(in the rows, 128 means zero)
Rotation paths and how fast each direction turns (degrees a step):
Each turn is a multiple of 5 degrees from 10 to 175, or 0.
Each row of a path follows its step; steps can be skipped.

step 0: [125 113 141 134 134 146 128 128 126 127 125 115 112 132 123 128 127 134
 130 129 135 143 134 131 138 127 128 138 133 131 124 123 123 125 129 135
 127 127 118 120 134 125 128 139 143 134 120 116 134 121 138 120 124 112
 146 133 140]
step 1: [127 113 127 136 127 130 129 128 122 115 122 131 102 129 126 127 140 135
 131 131 118 129 127 135 131 129 128 132 135 129 118 122 121 102 125 117
 127 132 124 130 120 117 139 129 126 128 116 110 133 135 138 123 118 120
 128 130 132]
step 2: [124 117 124 119 128 125 124 125 135 114 125 127 121 131 133 129 128 143
 138 138 121 123 127 144 131 134 119 131 139 132 136 116 132 120 128 125
 124 114 106 145 134 131 129 119 135 122 127 118 134 133 134 137 115 113
 136 135 125]
step 3: [131 124 130 135 136 129 131 130 133 126 141 117 121 124 145 135 119 133
 133 145 122 138 139 132 138 135 119 146 126 139 123 129 125 130 133 127
 123 124 117 130 136 123 125 131 128 133 131 111 136 122 130 135 121 107
 119 144 130]
step 4: [115 119 130 131 141 128 122 127 134 133 120 117 115 130 131 123 125 134
 135 145 125 135 132 143 123 136 137 139 132 120 116 135 127 108 132 129
 120 132 122 117 121 125 128 130 115 132 135 120 133 129 122 128 115 112
 122 123 124]
step 5: [122 110 142 127 134 125 121 118 128 140 124 122 122 133 127 117 131 146
 144 126 119 130 139 132 125 131 134 123 137 131 120 121 127 118 143 135
 132 123 110 125 143 122 127 128 139 128 128 129 135 129 131 127 114 118
 132 126 132]
step 6: [136 119 129 128 125 139 129 122 136 119 129 117 125 119 128 135 137 133
 130 127 109 140 137 125 143 131 130 131 133 137 120 121 113 115 135 130
 129 133 111 129 139 105 132 135 123 123 125 119 123 129 133 138 128 114
 130 126 129]
step 7: [112 124 126 126 125 129 126 126 129 107 133 108 121 125 129 138 131 139
 129 141 134 139 134 144 133 130 131 133 145 126 139 113 121 111 132 126
 127 129 117 121 122 128 130 132 125 116 131 124 124 121 130 135 117 123
 125 124 135]
step 8: [126 121 130 139 137 133 121 122 117 121 137 122 110 131 130 132 117 137
 126 141 131 130 136 136 126 132 125 126 143 133 125 110 127 125 120 138
 120 122 121 117 146 123 126 131 139 130 129 117 134 123 125 125 117 118
 136 138 137]
step 9: [118 118 135 141 136 131 123 128 130 130 118 123 116 119 137 132 128 123
 129 141 113 123 126 129 139 117 120 129 141 133 114 129 128 114 121 136
 120 131 120 127 126 118 140 126 129 123 120 109 127 126 133 123 123 108
 131 129 129]
Speeds:
[130 131 128 130 126 130 130 125 125 130 135 124 128 129 126 127 130 129
 127 130 126 126 127 124 127 129 126 130 125 129 124 127 127 126 129 130
 127 128 127 129 126 126 128 127 130 132 127 131 128 128 128 126 131 126
 129 133 128]
135
[128 127 128 127 126 125 124 129 127 130 126 129 129 129 129 128 125 128
 130 131 124 129 127 128 127 133 127 132 125 122 127 130 129 128 129 125
 130 129 129 129 131 127 130 127 130 129 127 127 127 123 130 129 129 130
 127 130 123]
45
[129 132 128 125 129 130 128 127 124 128 130 128 127 129 130 129 129 127
 125 130 130 132 128 130 128 131 128 129 127 129 133 126 128 132 126 127
 125 127 124 130 127 127 127 127 126 127 129 130 127 125 130 132 129 126
 122 125 127]
85

step 0: [128 125 138 126 137 137 121 117 118 127 134 133 120 121 135 127 122 127
 129 129 133 130 132 144 115 124 134 124 136 118 128 116 151 123 128 124
 123 124 127 136 123 116 136 148 115 137 133 131 126 141 146 130 117 117
 117 131 131]
step 1: [129 130 141 122 142 124 130 129 119 132 121 126 125 124 130 123 132 139
 148 132 124 124 133 128 129 135 140 123 114 133 125 111 129 126 107 125
 130 127 135 131 121 138 127 150 128 106 120 143 135 131 133 122 125 120
 128 128 128]
step 2: [128 138 138 130 132 118 134 124 125 118 119 114 134 144 140 118 121 123
 115 126 140 121 135 129 140 128 121 129 118 115 124 122 116 123 121 138
 125 126 134 128 118 144 129 144 125 135 108 135 119 126 127 139 129 123
 123 130 117]
step 3: [150 125 130 126 139 135 124 127 129 136 136 123 122 123 139 120 121 117
 121 121 140 122 125 135 131 133 133 137 141 112 126 128 148 129 123 123
 123 130 129 110 133 136 128 130 131 127 114 119 111 133 139 124 139 120
 118 130 117]
step 4: [151 146 125 124 133 131 127 126 124 133 137 139 123 126 130 130 127 137
 135 131 129 126 132 136 144 131 137 128 114 119 132 132 129 122 134 120
 123 128 134 139 129 133 122 122 141 111 112 126 131 131 127 116 130 112
 123 106 138]
step 5: [128 139 132 136 125 131 128 116 126 127 128 131 116 134 124 129 123 113
 120 111 122 119 128 144 137 132 132 123 118 129 130 136 106 126 129 135
 135 129 124 135 105 114 131 134 131 131 116 126 128 136 132 127 123 125
 118 113 113]
step 6: [122 133 127 129 142 134 131 133 132 133 136 130 119 127 114 126 128 116
 112 115 130 121 117 123 136 126 129 123 150 138 128 115 134 120 122 119
 115 139 117 130 125 127 139 134 125 115 124 127 131 143 144 130 125 116
 130 128 115]
step 7: [139 133 122 135 136 116 139 128 131 118 130 135 121 124 123 135 119 131
 125 138 137 144 117 142 135 137 125 129 128 130 130 132 132 116 120 132
 114 125 131 144 129 135 123 144 118 109 131 131 135 142 125 135 121 111
 123 133 140]
step 8: [131 123 138 132 139 126 128 122 124 132 116 114 135 134 128 141 116 110
 139 129 131 135 129 136 126 145 131 132 115 131 120 136 132 118 118 137
 134 113 130 139 116 133 134 124 124 133 126 136 121 152 132 122 126 119
 128 131 114]
step 9: [128 137 137 107 141 106 134 123 130 132 140 125 129 137 132 130 117 119
 130 129 135 125 135 127 124 118 133 126 129 133 127 111 141 113 118 126
 131 134 125 127 128 141 135 125 118 129 120 119 118 134 143 122 130 132
 135 112 120]
Speeds:
[128 130 128 128 128 126 125 131 130 127 128 124 125 130 126 126 126 132
 126 126 127 130 129 126 131 127 131 129 129 130 129 128 127 127 124 126
 129 127 121 126 124 127 129 131 127 128 125 128 128 124 127 128 127 131
 132 130 128]
90
[131 131 128 129 127 129 130 131 130 127 127 127 125 127 124 126 133 128
 131 129 128 129 131 129 129 125 131 130 129 127 126 130 130 132 124 127
 126 129 129 128 132 126 128 129 125 131 129 127 125 132 128 130 128 125
 128 127 133]
110

step 0: [130 134 118 126 136 132 108 127 133 126 117 111 125 117 128 128 112 122
 137 125 135 136 123 138 124 112 139 119 136 131 144 134 130 134 145 128
 122 119 116 138 129 133 134 130 116 145 133 131 123 115 130 119 117 123
 127 129 140]
step 1: [123 118 130 134 115 131 139 125 125 131 133 137 112 125 145 138 132 120
 130 123 115 137 143 123 136 139 124 116 130 127 121 111 132 127 116 138
 139 124 117 130 124 120 135 136 142 119 133 136 147 127 123 133 122 136
 124 146 129]
step 2: [129 120 114 129 138 134 125 121 123 118 117 121 135 126 142 124 129 113
 105 140 135 132 124 146 127 128 132 135 127 136 138 138 123 126 124 125
 141 141 130 131 132 138 118 130 114 131 107 129 116 129 131 124 127 126
 134 122 147]
step 3: [138 128 135 137 123 109 131 134 127 139 135 127 129 124 128 138 145 141
 134 108 125 144 134 129 133 122 145 113 137 144 130 116 128 129 126 129
 121 127 142 145 117 128 138 136 130 132 139 123 130 123 131 118 125 128
 126 135 128]
step 4: [126 132 120 124 125 121 114 119 118 134 111 138 127 128 135 134 116 114
 119 142 133 122 129 134 104 147 124 124 109 126 126 128 142 120 115 127
 131 137 125 129 123 129 119 135 124 121 125 143 139 124 129 126 127 127
 121 119 122]
step 5: [131 130 123 140 126 135 155 141 124 129 127 129 131 130 125 127 139 127
 134 134 132 138 142 137 124 121 121 119 142 124 133 120 123 125 143 117
 131 118 155 134 132 118 137 130 125 138 115 125 115 137 122 123 132 134
 126 122 137]
step 6: [132 121 131 129 132 128 110 119 128 126 137 134 121 117 126 154 136 135
 133 119 135 111 123 134 116 128 127 111 117 134 133 140 129 119 117 124
 134 117 113 127 130 123 130 128 115 129 143 127 135 116 125 122 129 111
 130 121 128]
step 7: [127 121 111 137 133 124 128 126 123 132 113 121 114 142 136 119 118 118
 124 139 110 143 136 115 119 131 123 128 124 122 132 114 126 120 141 126
 123 122 135 123 137 118 146 131 132 120 139 131 116 127 130 136 128 131
 116 135 139]
step 8: [138 119 135 134 111 140 121 139 117 124 131 122 113 122 136 132 133 132
 127 121 136 121 124 142 124 119 123 129 133 128 139 130 111 134 121 122
 149 131 124 113 118 124 122 124 121 130 117 129 133 131 117 108 115 135
 137 125 130]
step 9: [122 107 114 143 136 122 132 111 126 133 135 115 131 135 123 120 137 132
 134 130 126 135 127 125 122 127 140 132 126 129 131 130 127 114 121 117
 129 134 127 152 138 141 137 126 128 121 142 136 137 119 135 130 140 125
 126 144 128]
Speeds:
[129 124 128 126 129 130 133 131 128 124 125 126 129 130 129 127 126 126
 127 128 125 128 130 128 125 128 127 126 125 130 124 129 127 126 128 131
 128 130 128 127 132 128 123 129 124 127 131 127 129 129 133 128 129 130
 123 128 126]
135
[127 129 128 129 127 128 128 127 129 125 129 129 129 125 129 127 126 125
 131 128 125 127 129 130 129 127 125 124 128 125 133 133 128 127 129 125
 128 123 126 126 127 122 128 128 129 127 131 126 126 129 132 132 126 128
 128 129 129]
55
[130 126 126 128 123 124 127 127 126 125 129 126 128 125 129 125 129 126
 124 128 125 129 124 128 130 124 131 129 126 130 131 128 128 127 123 127
 127 131 132 126 127 128 129 129 130 124 129 129 127 127 129 127 129 133
 132 129 127]
60
